500 stands for zero in the data rows.
A hidden rule labels the rows of this table. It goes by one to three of the table's principal directions, not those with the most spread.
array([344, 488, 400, 545, 514, 559, 377, 484, 373, 641, 601, 593, 831, 579,
       516, 463, 348, 531, 265, 537, 399, 521, 557, 476, 445, 494, 541, 665,
       426, 566, 549, 585, 417, 420, 303, 360, 686, 579, 420, 543, 437, 442,
       475]) d
array([556, 335, 613, 506, 524, 528, 474, 540, 613, 440, 377, 412, 512, 582,
       460, 608, 459, 481, 341, 643, 502, 380, 434, 461, 430, 407, 464, 445,
       446, 583, 519, 525, 482, 583, 350, 695, 360, 319, 437, 514, 416, 422,
       430]) e
array([ 91, 845, 535, 405, 508, 416, 347, 407, 309, 594, 732, 490, 345, 243,
       363, 540, 555, 213, 759, 436, 400, 705, 429, 617, 645, 631, 352, 463,
       590, 291, 695, 210, 400, 488, 667, 464, 558, 561, 600, 516, 695, 511,
       660]) d
array([946, 544, 674, 216, 333, 776, 497, 476, 281, 295, 411, 606, 727, 663,
       623, 371, 889, 521, 296, 554, 728, 226, 676, 311, 100, 666, 733, 764,
       555, 359, 283, 781, 454, 429, 486, 489, 845, 512, 525, 419, 361, 387,
       564]) f
array([227, 703, 389, 478, 346, 470, 323, 374, 220, 645, 500, 700, 647, 543,
       373, 314, 601, 406, 366, 579, 398, 488, 685, 558, 397, 684, 477, 674,
       803, 534, 591, 280, 501, 601, 550, 317, 910, 732, 668, 496, 576, 372,
       640]) f
array([294, 645, 613, 523, 500, 387, 313, 252, 365, 414, 539, 568, 277, 215,
       158, 567, 576, 258, 677, 628, 496, 764, 111, 564, 543, 647, 321, 522,
       454, 472, 700,  67, 373, 494, 619, 604, 371, 457, 211, 512, 632, 779,
       632]) e
array([449, 513, 427, 556, 405, 501, 453, 562, 206, 610, 308, 590, 775, 741,
       398, 498, 438, 569, 101, 648, 549, 331, 725, 500, 427, 497, 571, 714,
       683, 659, 499, 589, 504, 629, 402, 378, 768, 629, 671, 500, 456, 292,
       474]) f
array([247, 627, 315, 486, 496, 373, 376, 464, 471, 513, 682, 515, 321, 212,
       334, 509, 443, 386, 713, 543, 308, 603, 377, 502, 523, 630, 424, 477,
       648, 476, 688, 240, 433, 521, 728, 416, 513, 624, 328, 457, 702, 684,
       623]) d
array([366, 426, 507, 626, 510, 300, 518, 573, 621, 438, 452, 539, 396, 546,
       668, 462, 672, 478, 683, 723, 530, 601, 271, 366, 793, 487, 509, 327,
       376, 606, 566, 249, 502, 544, 413, 569, 391, 521, 348, 584, 625, 652,
       539]) e
array([655, 434, 521, 478, 527, 555, 653, 568, 465, 472, 452, 455, 680, 628,
       501, 506, 430, 613, 257, 482, 598, 430, 597, 523, 491, 365, 521, 569,
       405, 551, 417, 777, 481, 427, 304, 505, 436, 396, 501, 529, 367, 396,
       371]) f
array([612, 581, 553, 536, 548, 659, 630, 587, 425, 605, 478, 506, 579, 481,
       457, 518, 369, 592, 514, 410, 646, 509, 674, 658, 544, 435, 675, 622,
       349, 440, 359, 593, 613, 429, 443, 480, 507, 393, 642, 510, 482, 473,
       468]) d
array([439, 584, 589, 459, 551, 295, 493, 384, 476, 394, 383, 530, 262, 401,
       317, 543, 579, 427, 505, 666, 529, 518, 329, 569, 565, 499, 297, 437,
       542, 548, 601, 310, 445, 574, 596, 578, 326, 394, 385, 541, 515, 543,
       545]) f
array([721, 474, 550, 416, 558, 564, 660, 601, 761, 454, 736, 305, 150,  94,
       470, 601, 355, 488, 999, 177, 590, 632, 441, 549, 625, 485, 573, 432,
       414, 305, 406, 454, 553, 380, 777, 665, 179, 390, 407, 345, 616, 773,
       516]) e
array([390, 505, 360, 482, 497, 571, 520, 476, 677, 704, 708, 433, 599, 588,
       737, 348, 387, 596, 512, 162, 289, 551, 764, 570, 487, 484, 453, 405,
       660, 441, 471, 720, 618, 462, 525, 380, 621, 637, 771, 510, 436, 317,
       457]) e
array([340, 362, 400, 547, 528, 348, 411, 638, 719, 517, 514, 453, 465, 520,
       617, 455, 424, 456, 522, 663, 370, 513, 504, 439, 700, 447, 394, 372,
       647, 664, 656, 363, 478, 594, 447, 685, 374, 509, 441, 472, 542, 535,
       529]) d
array([370, 650, 537, 536, 509, 487, 463, 392, 334, 545, 406, 516, 445, 517,
       369, 589, 474, 453, 426, 477, 427, 451, 520, 630, 393, 536, 424, 472,
       489, 456, 520, 483, 532, 546, 561, 329, 618, 478, 618, 545, 485, 351,
       489]) e
array([570, 276, 559, 638, 493, 465, 428, 499, 574, 441, 234, 587, 661, 776,
       611, 405, 622, 536, 328, 762, 607, 542, 421, 384, 586, 461, 532, 474,
       454, 725, 518, 439, 505, 629, 254, 704, 454, 489, 432, 612, 456, 586,
       470]) d
array([646, 421, 665, 464, 537, 560, 556, 411, 466, 498, 309, 503, 617, 722,
       483, 523, 514, 568, 241, 514, 613, 417, 596, 565, 422, 416, 439, 541,
       433, 541, 421, 695, 497, 543, 352, 580, 456, 387, 633, 574, 307, 339,
       415]) d
array([423, 453, 818, 460, 324, 372, 540, 461, 423, 410, 497, 389, 220, 504,
       610, 585, 821, 244, 636, 518, 603, 345, 320, 298, 620, 574, 325, 318,
       421, 399, 521, 407, 485, 543, 529, 482, 532, 462, 580, 458, 515, 320,
       530]) d
array([216, 503, 336, 628, 502, 351, 525, 526, 544, 610, 624, 516, 451, 383,
       489, 454, 326, 480, 640, 351, 257, 555, 580, 586, 608, 527, 400, 444,
       428, 543, 534, 338, 500, 436, 482, 233, 631, 584, 434, 443, 555, 516,
       467]) d
array([169, 716, 373, 602, 562, 363, 392, 318, 447, 578, 602, 568, 262, 268,
       343, 508, 453, 374, 750, 508, 317, 704, 319, 656, 580, 590, 349, 349,
       504, 450, 681, 212, 523, 512, 710, 324, 469, 580, 468, 594, 673, 622,
       604]) d
array([692, 442, 429, 413, 388, 652, 539, 572, 702, 460, 656, 596, 490, 442,
       760, 290, 714, 647, 695, 471, 455, 362, 548, 289, 297, 645, 792, 574,
       529, 417, 334, 476, 633, 428, 592, 445, 734, 590, 386, 396, 539, 599,
       601]) f
array([352, 530, 608, 508, 491, 362, 554, 383, 485, 410, 518, 428, 341, 483,
       451, 544, 639, 338, 535, 586, 468, 536, 323, 541, 624, 485, 250, 284,
       382, 488, 603, 441, 440, 479, 441, 470, 348, 411, 464, 594, 506, 436,
       493]) e
array([537, 584, 586, 424, 504, 479, 533, 507, 503, 393, 628, 469, 268, 220,
       419, 548, 586, 376, 802, 466, 578, 580, 329, 475, 571, 561, 500, 491,
       405, 353, 507, 331, 445, 412, 637, 566, 378, 431, 351, 429, 611, 690,
       578]) f
array([611, 536, 535, 462, 416, 631, 542, 538, 394, 523, 557, 521, 559, 582,
       754, 426, 654, 478, 529, 359, 539, 328, 691, 404, 407, 570, 595, 499,
       432, 342, 351, 748, 564, 418, 534, 248, 781, 595, 727, 483, 460, 331,
       512]) d
array([550, 491, 729, 314, 375, 651, 606, 600, 332, 484, 736, 215, 597, 627,
       692, 713, 595, 382, 444, 270, 589, 358, 551, 337, 519, 497, 467, 478,
       415, 270, 459, 934, 379, 338, 443, 462, 547, 513, 679, 392, 385, 195,
       432]) d
array([590, 426, 551, 532, 628, 578, 512, 531, 675, 455, 433, 450, 434, 470,
       480, 557, 425, 519, 529, 482, 502, 533, 425, 544, 466, 393, 503, 425,
       392, 467, 480, 522, 529, 516, 434, 699, 293, 316, 499, 524, 456, 574,
       442]) d
array([294, 846, 563, 343, 558, 620, 623, 794, 622, 569, 935, 359, 519, 436,
       995, 430, 764, 450, 999, 299, 515, 754, 613, 494, 898, 554, 784, 340,
       346, 124, 421, 475, 541, 290, 480, 569, 558, 523, 701, 539, 741, 535,
       639]) f
array([709, 486, 388, 454, 447, 664, 576, 541, 464, 541, 500, 563, 678, 578,
       567, 368, 496, 707, 418, 447, 528, 402, 755, 484, 331, 578, 734, 673,
       561, 518, 352, 720, 600, 473, 538, 368, 719, 606, 527, 483, 475, 514,
       509]) e
array([444, 342, 268, 621, 481, 284, 496, 726, 638, 373, 341, 501, 526, 606,
       644, 359, 516, 521, 443, 689, 377, 445, 573, 380, 641, 469, 470, 359,
       646, 755, 578, 438, 492, 612, 387, 509, 534, 560, 357, 482, 576, 581,
       449]) f
array([556, 307, 703, 427, 579, 488, 564, 467, 802, 437, 507, 420, 338, 434,
       436, 604, 471, 576, 487, 579, 462, 414, 280, 448, 426, 410, 432, 471,
       342, 522, 492, 412, 487, 511, 393, 785, 223, 218, 257, 467, 369, 524,
       451]) d
array([725, 405, 592, 467, 448, 577, 615, 519, 521, 406, 435, 487, 554, 591,
       535, 498, 601, 546, 419, 473, 627, 391, 514, 446, 409, 451, 560, 534,
       415, 480, 357, 613, 505, 460, 404, 523, 489, 436, 518, 473, 410, 438,
       435]) f
array([528, 522, 586, 377, 500, 480, 527, 827, 470, 400, 457, 459, 587, 473,
       482, 600, 536, 467, 535, 808, 696, 454, 473, 401, 693, 438, 715, 635,
       508, 558, 541, 297, 389, 528, 350, 852, 389, 351, 321, 404, 600, 576,
       556]) e
array([719, 636, 702, 283, 291, 767, 588, 248, 304, 507, 648, 549, 467, 395,
       377, 444, 735, 479, 614, 221, 619, 399, 594, 520, 136, 728, 624, 716,
       482, 219, 288, 551, 557, 382, 683, 319, 796, 562, 617, 396, 447, 404,
       585]) e
array([599, 403, 276, 469, 495, 462, 524, 689, 730, 352, 451, 432, 467, 512,
       625, 393, 477, 584, 569, 436, 340, 460, 617, 429, 429, 508, 535, 402,
       742, 585, 515, 532, 520, 541, 553, 599, 512, 539, 405, 356, 521, 595,
       455]) e
array([433, 706, 335, 524, 574, 603, 490, 497, 439, 453, 583, 551, 517, 385,
       481, 429, 493, 467, 642, 437, 400, 661, 459, 606, 444, 534, 550, 445,
       445, 386, 562, 503, 515, 367, 515, 415, 532, 489, 463, 525, 571, 620,
       522]) e
array([489, 447, 631, 539, 468, 413, 528, 378, 553, 476, 455, 523, 380, 521,
       505, 462, 639, 508, 548, 510, 558, 572, 341, 452, 571, 534, 431, 460,
       451, 532, 493, 389, 534, 532, 501, 554, 441, 489, 435, 540, 493, 562,
       509]) f
array([177, 760, 598, 489, 467, 392, 345, 159, 256, 560, 662, 556, 195, 222,
       173, 666, 551, 313, 660, 497, 408, 641, 117, 563, 441, 677, 288, 517,
       505, 347, 696, 186, 431, 477, 804, 348, 497, 579, 398, 500, 596, 556,
       651]) f
array([579, 455, 573, 530, 488, 620, 513, 496, 620, 553, 503, 536, 551, 606,
       819, 302, 614, 489, 538, 388, 490, 437, 691, 486, 485, 512, 534, 395,
       386, 435, 372, 660, 648, 453, 399, 417, 662, 459, 696, 568, 419, 373,
       489]) d
array([370, 633, 349, 523, 594, 568, 470, 492, 457, 656, 433, 628, 689, 665,
       564, 365, 448, 630, 426, 447, 409, 594, 711, 627, 472, 491, 575, 552,
       612, 496, 517, 542, 568, 553, 445, 471, 659, 594, 743, 579, 479, 447,
       508]) d
array([374, 581, 622, 434, 514, 435, 395, 471, 434, 443, 662, 407, 322, 191,
       272, 689, 464, 311, 613, 618, 538, 593, 166, 447, 572, 525, 433, 516,
       435, 436, 656, 300, 375, 477, 580, 641, 293, 373, 215, 492, 629, 644,
       568]) e
array([379, 617, 535, 497, 436, 491, 490, 319, 313, 570, 429, 597, 560, 634,
       384, 507, 588, 515, 427, 513, 482, 519, 531, 606, 421, 589, 462, 569,
       542, 497, 509, 400, 493, 534, 522, 371, 663, 614, 620, 527, 467, 388,
       542]) e
array([504, 454, 587, 511, 397, 500, 526, 557, 587, 429, 434, 579, 533, 722,
       834, 306, 904, 507, 543, 716, 542, 407, 503, 315, 566, 585, 618, 389,
       457, 522, 437, 439, 598, 548, 365, 523, 669, 539, 550, 580, 535, 453,
       582]) d
array([842, 495, 725, 303, 404, 690, 688, 585, 359, 412, 511, 415, 591, 650,
       768, 507, 710, 534, 475, 348, 754, 298, 656, 346, 428, 517, 643, 562,
       376, 323, 306, 926, 513, 361, 461, 456, 633, 453, 642, 436, 351, 302,
       455]) d
array([371, 622, 414, 498, 517, 411, 387, 324, 517, 550, 559, 492, 309, 242,
       211, 494, 359, 433, 620, 436, 405, 698, 418, 667, 493, 574, 369, 488,
       717, 527, 639, 273, 521, 583, 747, 546, 386, 531, 418, 513, 628, 656,
       569]) e
array([521, 485, 545, 552, 402, 522, 471, 467, 272, 494, 317, 577, 648, 728,
       548, 477, 601, 432, 198, 679, 549, 261, 612, 469, 395, 497, 452, 496,
       471, 575, 482, 659, 520, 538, 368, 298, 715, 511, 658, 567, 393, 219,
       474]) e
array([480, 382, 406, 585, 592, 442, 481, 582, 711, 461, 420, 454, 440, 501,
       508, 549, 341, 556, 493, 531, 346, 471, 480, 537, 480, 418, 452, 386,
       494, 604, 533, 455, 517, 540, 465, 571, 383, 412, 400, 462, 465, 535,
       431]) f
array([524, 496, 682, 423, 408, 501, 408, 412, 437, 487, 564, 520, 430, 432,
       508, 522, 633, 386, 589, 517, 589, 488, 420, 406, 499, 621, 487, 583,
       487, 438, 491, 380, 448, 483, 588, 537, 564, 538, 440, 437, 508, 528,
       599]) d
array([326, 596, 406, 613, 466, 432, 577, 438, 336, 652, 451, 496, 486, 559,
       367, 515, 433, 573, 445, 464, 497, 567, 529, 589, 591, 501, 491, 479,
       600, 560, 559, 515, 608, 608, 565, 343, 547, 625, 671, 607, 592, 435,
       477]) d
array([627, 481, 700, 470, 456, 559, 476, 390, 182, 470, 392, 529, 607, 562,
       260, 726, 498, 486, 153, 691, 699, 312, 355, 441, 330, 476, 505, 716,
       346, 514, 466, 639, 390, 488, 440, 425, 504, 426, 413, 533, 382, 372,
       470]) g
array([428, 731, 779, 244, 419, 693, 387, 313, 311, 628, 773, 398, 526, 410,
       453, 629, 543, 328, 525, 215, 520, 504, 567, 574, 338, 620, 445, 626,
       538, 185, 472, 589, 430, 395, 636, 477, 651, 498, 712, 433, 425, 244,
       580]) f
array([531, 436, 392, 616, 613, 491, 529, 596, 579, 472, 611, 486, 513, 370,
       531, 535, 372, 497, 626, 478, 552, 678, 311, 457, 677, 375, 540, 454,
       309, 492, 526, 520, 447, 382, 430, 542, 267, 474, 349, 540, 571, 730,
       450]) f
array([475, 287, 583, 424, 364, 315, 383, 532, 535, 312, 475, 343, 377, 493,
       403, 650, 592, 304, 399, 742, 468, 356, 315, 290, 522, 542, 283, 426,
       681, 643, 670, 387, 306, 623, 531, 689, 360, 513, 276, 381, 518, 494,
       526]) e
array([347, 585, 489, 439, 457, 492, 519, 569, 431, 565, 561, 526, 624, 630,
       673, 438, 584, 504, 457, 538, 429, 417, 639, 476, 539, 530, 527, 497,
       516, 479, 514, 537, 496, 462, 403, 396, 700, 554, 597, 496, 474, 311,
       528]) d
array([280, 585, 338, 609, 535, 465, 461, 518, 643, 741, 677, 463, 468, 585,
       800, 396, 418, 560, 650, 138, 303, 648, 710, 576, 670, 500, 431, 351,
       697, 406, 484, 595, 641, 500, 671, 341, 617, 758, 913, 494, 528, 392,
       513]) g
array([228, 596, 350, 487, 602, 386, 398, 519, 544, 712, 731, 428, 462, 372,
       596, 513, 260, 456, 669, 132, 285, 655, 686, 579, 649, 510, 362, 454,
       641, 389, 561, 544, 441, 497, 685, 344, 574, 695, 696, 468, 568, 485,
       499]) e
array([493, 438, 476, 560, 549, 577, 614, 694, 665, 526, 519, 448, 679, 609,
       653, 451, 445, 549, 513, 514, 518, 553, 595, 556, 653, 346, 623, 421,
       350, 537, 436, 514, 546, 440, 206, 626, 412, 371, 545, 546, 493, 456,
       418]) f
array([459, 498, 377, 575, 595, 420, 455, 476, 535, 479, 366, 592, 588, 554,
       477, 371, 456, 550, 411, 617, 474, 640, 496, 561, 568, 457, 465, 471,
       539, 650, 580, 461, 499, 559, 399, 566, 438, 485, 413, 622, 518, 624,
       475]) d
array([426, 435, 356, 539, 537, 268, 483, 661, 577, 428, 299, 474, 446, 497,
       408, 501, 371, 534, 486, 621, 436, 519, 550, 510, 628, 463, 460, 466,
       708, 728, 607, 313, 460, 672, 505, 642, 430, 495, 347, 440, 583, 611,
       459]) e
array([387, 593, 580, 556, 496, 511, 441, 510, 487, 552, 430, 600, 605, 651,
       700, 301, 668, 385, 405, 604, 524, 497, 642, 564, 617, 468, 448, 412,
       474, 500, 485, 468, 587, 512, 299, 499, 628, 431, 747, 626, 470, 314,
       536]) f
array([708, 495, 525, 469, 525, 684, 542, 505, 298, 512, 383, 544, 755, 699,
       503, 589, 439, 632, 198, 467, 605, 335, 622, 493, 271, 439, 625, 674,
       402, 464, 373, 849, 475, 439, 405, 378, 632, 491, 609, 507, 322, 335,
       406]) f
array([258, 743, 504, 360, 604, 453, 468, 451, 523, 582, 822, 374, 262, 209,
       409, 694, 425, 431, 875, 275, 409, 746, 290, 557, 617, 540, 452, 445,
       549, 244, 631, 343, 407, 439, 785, 576, 317, 553, 488, 455, 654, 624,
       591]) e
Here are more rows. What is the label of each one?
array([703, 404, 618, 320, 295, 459, 456, 421, 390, 397, 486, 528, 383, 431,
       479, 516, 694, 421, 611, 466, 624, 320, 494, 279, 340, 695, 526, 641,
       650, 462, 437, 411, 407, 554, 739, 457, 684, 665, 405, 319, 509, 526,
       591]) d
array([542, 230, 464, 616, 596, 490, 474, 613, 817, 542, 292, 496, 643, 702,
       535, 456, 347, 695, 231, 803, 429, 410, 590, 526, 517, 359, 564, 472,
       504, 805, 494, 487, 597, 678, 252, 754, 345, 340, 402, 607, 426, 504,
       434]) e
array([432, 404, 510, 562, 530, 328, 329, 478, 619, 383, 421, 505, 309, 330,
       393, 508, 527, 288, 617, 727, 502, 590, 264, 443, 623, 493, 355, 361,
       543, 607, 658, 183, 421, 634, 528, 711, 278, 431, 310, 546, 636, 708,
       557]) e
array([568, 476, 662, 442, 468, 474, 554, 480, 473, 497, 501, 422, 412, 487,
       460, 599, 499, 499, 505, 480, 576, 432, 536, 522, 541, 531, 457, 544,
       460, 491, 449, 536, 485, 490, 572, 509, 461, 461, 490, 447, 453, 453,
       511]) e
array([642, 370, 386, 592, 500, 625, 521, 506, 473, 558, 345, 583, 822, 787,
       625, 402, 421, 684, 177, 501, 472, 367, 726, 500, 321, 442, 608, 565,
       451, 627, 379, 806, 570, 504, 311, 322, 698, 555, 595, 580, 347, 356,
       384]) e
array([714,  28, 525, 631, 384, 415, 441, 736, 668, 220, 222, 544, 592, 694,
       750, 382, 704, 386, 388, 849, 581, 273, 401, 111, 535, 457, 523, 412,
       397, 764, 492, 424, 413, 585, 160, 692, 519, 437, 232, 419, 449, 606,
       428]) d
array([438, 704, 397, 460, 676, 566, 628, 765, 582, 608, 581, 397, 541, 528,
       692, 546, 384, 631, 671, 377, 500, 601, 706, 636, 712, 380, 682, 415,
       506, 369, 461, 643, 583, 471, 522, 572, 413, 464, 751, 547, 588, 466,
       488]) d
array([736, 528, 501, 530, 452, 693, 552, 363, 235, 501, 317, 680, 749, 700,
       497, 328, 615, 596, 260, 489, 673, 462, 653, 519, 304, 547, 617, 668,
       430, 504, 373, 781, 572, 462, 397, 327, 733, 558, 642, 608, 386, 459,
       464]) d
array([267, 725, 323, 587, 660, 447, 636, 605, 508, 628, 676, 346, 392, 295,
       396, 607, 200, 506, 714, 276, 410, 752, 511, 755, 766, 363, 460, 334,
       449, 411, 588, 534, 556, 424, 570, 419, 274, 448, 604, 578, 656, 542,
       432]) f
array([476, 591, 544, 457, 561, 598, 470, 526, 470, 576, 668, 421, 406, 277,
       450, 542, 403, 372, 704, 323, 573, 652, 484, 539, 607, 489, 500, 510,
       483, 323, 544, 524, 496, 458, 599, 612, 378, 459, 612, 496, 594, 604,
       538]) d
array([442, 663, 568, 423, 455, 496, 346, 290, 157, 522, 484, 624, 484, 334,
        86, 674, 443, 496, 362, 710, 553, 469, 294, 518, 280, 662, 543, 810,
       532, 522, 597, 315, 399, 521, 689, 414, 598, 535, 217, 470, 530, 584,
       619]) e
array([722, 460, 602, 394, 478, 646, 669, 657, 553, 434, 613, 437, 537, 605,
       832, 497, 689, 542, 580, 358, 621, 345, 588, 343, 500, 450, 626, 470,
       345, 295, 312, 795, 508, 348, 445, 468, 543, 484, 672, 436, 411, 375,
       471]) f
array([479, 679, 439, 671, 698, 667, 580, 314, 360, 732, 410, 661, 532, 412,
       149, 495, 256, 703, 518, 470, 623, 799, 475, 835, 527, 443, 643, 668,
       334, 485, 489, 464, 672, 516, 527, 506, 345, 438, 624, 711, 556, 729,
       510]) d
array([320, 688, 521, 487, 516, 546, 500, 481, 502, 580, 685, 455, 389, 365,
       538, 484, 529, 410, 680, 467, 421, 571, 494, 598, 581, 548, 486, 391,
       444, 364, 552, 452, 581, 434, 564, 434, 508, 455, 582, 559, 594, 457,
       579]) d
array([787, 301, 576, 483, 568, 683, 483, 481, 617, 421, 283, 571, 752, 692,
       482, 494, 434, 711, 119, 694, 535, 325, 501, 465, 178, 408, 647, 646,
       361, 650, 387, 684, 525, 509, 239, 657, 480, 273, 286, 548, 268, 464,
       394]) e
array([459, 542, 523, 538, 540, 506, 469, 450, 308, 639, 417, 553, 609, 565,
       341, 628, 328, 523, 293, 523, 578, 453, 551, 602, 484, 411, 475, 633,
       492, 527, 501, 546, 470, 539, 482, 433, 503, 513, 654, 534, 430, 356,
       468]) f
array([509, 631, 674, 362, 429, 597, 402, 316, 326, 533, 532, 505, 503, 509,
       398, 487, 619, 411, 374, 462, 567, 499, 524, 532, 371, 608, 413, 616,
       647, 397, 532, 572, 491, 519, 600, 558, 580, 510, 639, 502, 437, 387,
       581]) d
array([447, 162, 503, 699, 386, 390, 290, 604, 571, 488, 230, 600, 661, 755,
       636, 389, 622, 431, 263, 991, 554, 379, 421, 220, 612, 494, 552, 468,
       576, 852, 607, 302, 520, 767, 240, 691, 567, 555, 396, 595, 556, 535,
       529]) d
array([777, 463, 770, 394, 396, 501, 579, 202, 387, 314, 381, 502, 288, 434,
       293, 560, 707, 425, 520, 525, 711, 450, 289, 497, 343, 597, 371, 510,
       400, 467, 451, 499, 470, 478, 630, 513, 381, 404, 350, 502, 408, 535,
       516]) d
array([592, 364, 612, 520, 397, 573, 342, 291, 223, 449, 191, 736, 842, 768,
       271, 465, 613, 544,   0, 877, 595, 307, 414, 390, 144, 551, 536, 803,
       464, 721, 500, 492, 408, 604, 220, 494, 733, 471, 311, 581, 315, 405,
       476]) d
array([427, 583, 618, 541, 557, 485, 591, 337, 255, 632, 203, 507, 673, 798,
       253, 644, 350, 603,  90, 568, 561, 432, 675, 802, 454, 383, 379, 547,
       449, 625, 485, 651, 522, 610, 340, 403, 498, 401, 745, 664, 321, 167,
       379]) e
array([607, 334, 668, 515, 465, 612, 533, 554, 586, 457, 362, 497, 643, 707,
       622, 458, 612, 598, 227, 765, 534, 271, 514, 388, 380, 471, 622, 514,
       324, 621, 418, 631, 598, 539, 212, 586, 567, 290, 386, 591, 375, 362,
       450]) e
array([550, 531, 493, 514, 492, 621, 610, 389, 402, 581, 412, 544, 620, 726,
       504, 510, 514, 689, 363, 412, 496, 451, 590, 571, 340, 508, 569, 548,
       472, 480, 421, 697, 586, 491, 480, 364, 621, 566, 671, 541, 376, 355,
       448]) d
array([549, 311, 532, 477, 487, 434, 566, 627, 800, 446, 576, 302, 429, 567,
       778, 500, 555, 473, 683, 421, 458, 501, 566, 416, 685, 463, 460, 254,
       489, 516, 461, 570, 499, 526, 477, 610, 361, 508, 526, 498, 532, 498,
       464]) e
array([453, 617, 651, 327, 399, 407, 263, 326, 336, 358, 474, 500, 339, 375,
       293, 567, 732, 286, 476, 731, 550, 501, 277, 395, 398, 693, 381, 553,
       751, 485, 669, 284, 367, 640, 725, 659, 498, 533, 337, 491, 604, 575,
       668]) e
array([494, 644, 608, 485, 541, 665, 615, 467, 372, 578, 620, 501, 614, 621,
       720, 505, 582, 546, 526, 341, 529, 507, 591, 554, 515, 512, 563, 485,
       209, 301, 387, 795, 546, 292, 413, 277, 639, 487, 678, 572, 395, 345,
       482]) d
array([528, 534, 441, 506, 646, 632, 464, 334, 606, 589, 546, 487, 433, 349,
       244, 550, 196, 612, 494, 261, 353, 645, 517, 742, 300, 485, 419, 589,
       540, 447, 518, 547, 543, 460, 631, 578, 356, 418, 493, 450, 395, 613,
       464]) d
array([550, 380, 340, 461, 564, 434, 496, 594, 850, 486, 512, 541, 454, 373,
       488, 361, 411, 699, 578, 690, 402, 515, 495, 467, 495, 493, 648, 530,
       636, 687, 523, 295, 576, 606, 526, 723, 368, 438, 184, 506, 595, 742,
       551]) e
array([500, 362, 574, 504, 497, 461, 472, 412, 573, 413, 453, 450, 470, 544,
       401, 598, 508, 445, 389, 677, 465, 453, 326, 484, 456, 459, 355, 417,
       434, 591, 584, 462, 420, 521, 410, 611, 320, 402, 351, 523, 426, 480,
       477]) e
array([602, 618, 663, 359, 502, 604, 548, 354, 445, 512, 698, 445, 453, 397,
       501, 562, 569, 504, 643, 338, 622, 627, 414, 532, 505, 568, 525, 561,
       393, 316, 444, 610, 473, 353, 635, 504, 419, 500, 473, 516, 482, 552,
       557]) e
